[[-0.30  4.02  1.62  4.30]
 [ 0.04 -2.80  1.23 -0.01]
 [-1.47 -0.88  1.14 -5.43]]
->
[[-2.80  1.23]
 [-0.88  1.14]]

[[ 0.40  1.14 -0.61 -0.45 -2.16]
 [-0.27 -0.37  2.86 -0.14 -2.37]
 [-0.13  2.20 -1.82 -0.32 -1.99]
 [-0.77  0.29 -0.67  0.49  4.44]
 [-2.42  0.82  1.94 -1.58  4.61]]
->
[[-0.37  2.86]
 [ 2.20 -1.82]]

[[-5.54  2.68 -2.17  3.21]
 [ 2.06  2.77  0.89  5.11]
 [-5.75  4.44 -3.79  3.47]
 [-0.43  2.85  0.02  4.90]
 [-3.65 -0.35  0.27  1.53]]
->
[[ 2.77  0.89]
 [ 4.44 -3.79]]

[[-5.70  3.02 -1.08 -1.49]
 [ 1.17 -0.08  0.14  2.84]
 [ 0.13 -0.13 -0.51 -0.79]]
->
[[-0.08  0.14]
 [-0.13 -0.51]]

[[ 3.66 -1.98  3.04  5.34]
 [-2.05 -1.93  1.14 -1.83]
 [ 2.57 -2.73  3.83  3.35]
 [ 1.70 -3.92  0.74 -1.00]
 [ 2.93 -2.38  1.21  1.97]]
->
[[-1.93  1.14]
 [-2.73  3.83]]

[[ 1.59 -3.28  0.89]
 [-2.24 -5.36  0.91]
 [ 1.78 -1.99  1.43]
 [ 0.64  0.51 -1.03]]
->
[[-5.36  0.91]
 [-1.99  1.43]]

[[-2.45  1.14  3.20]
 [-4.38  0.36  0.28]
 [-3.93 -1.37  3.87]]
->
[[ 0.36  0.28]
 [-1.37  3.87]]

[[-0.73  1.77 -0.26 -0.16]
 [-1.01  1.59 -0.42  0.75]
 [ 1.87  5.03 -2.50 -0.63]
 [-1.62  5.13  1.74  0.19]
 [-0.35  2.10  2.02 -0.88]]
->
[[ 1.59 -0.42]
 [ 5.03 -2.50]]
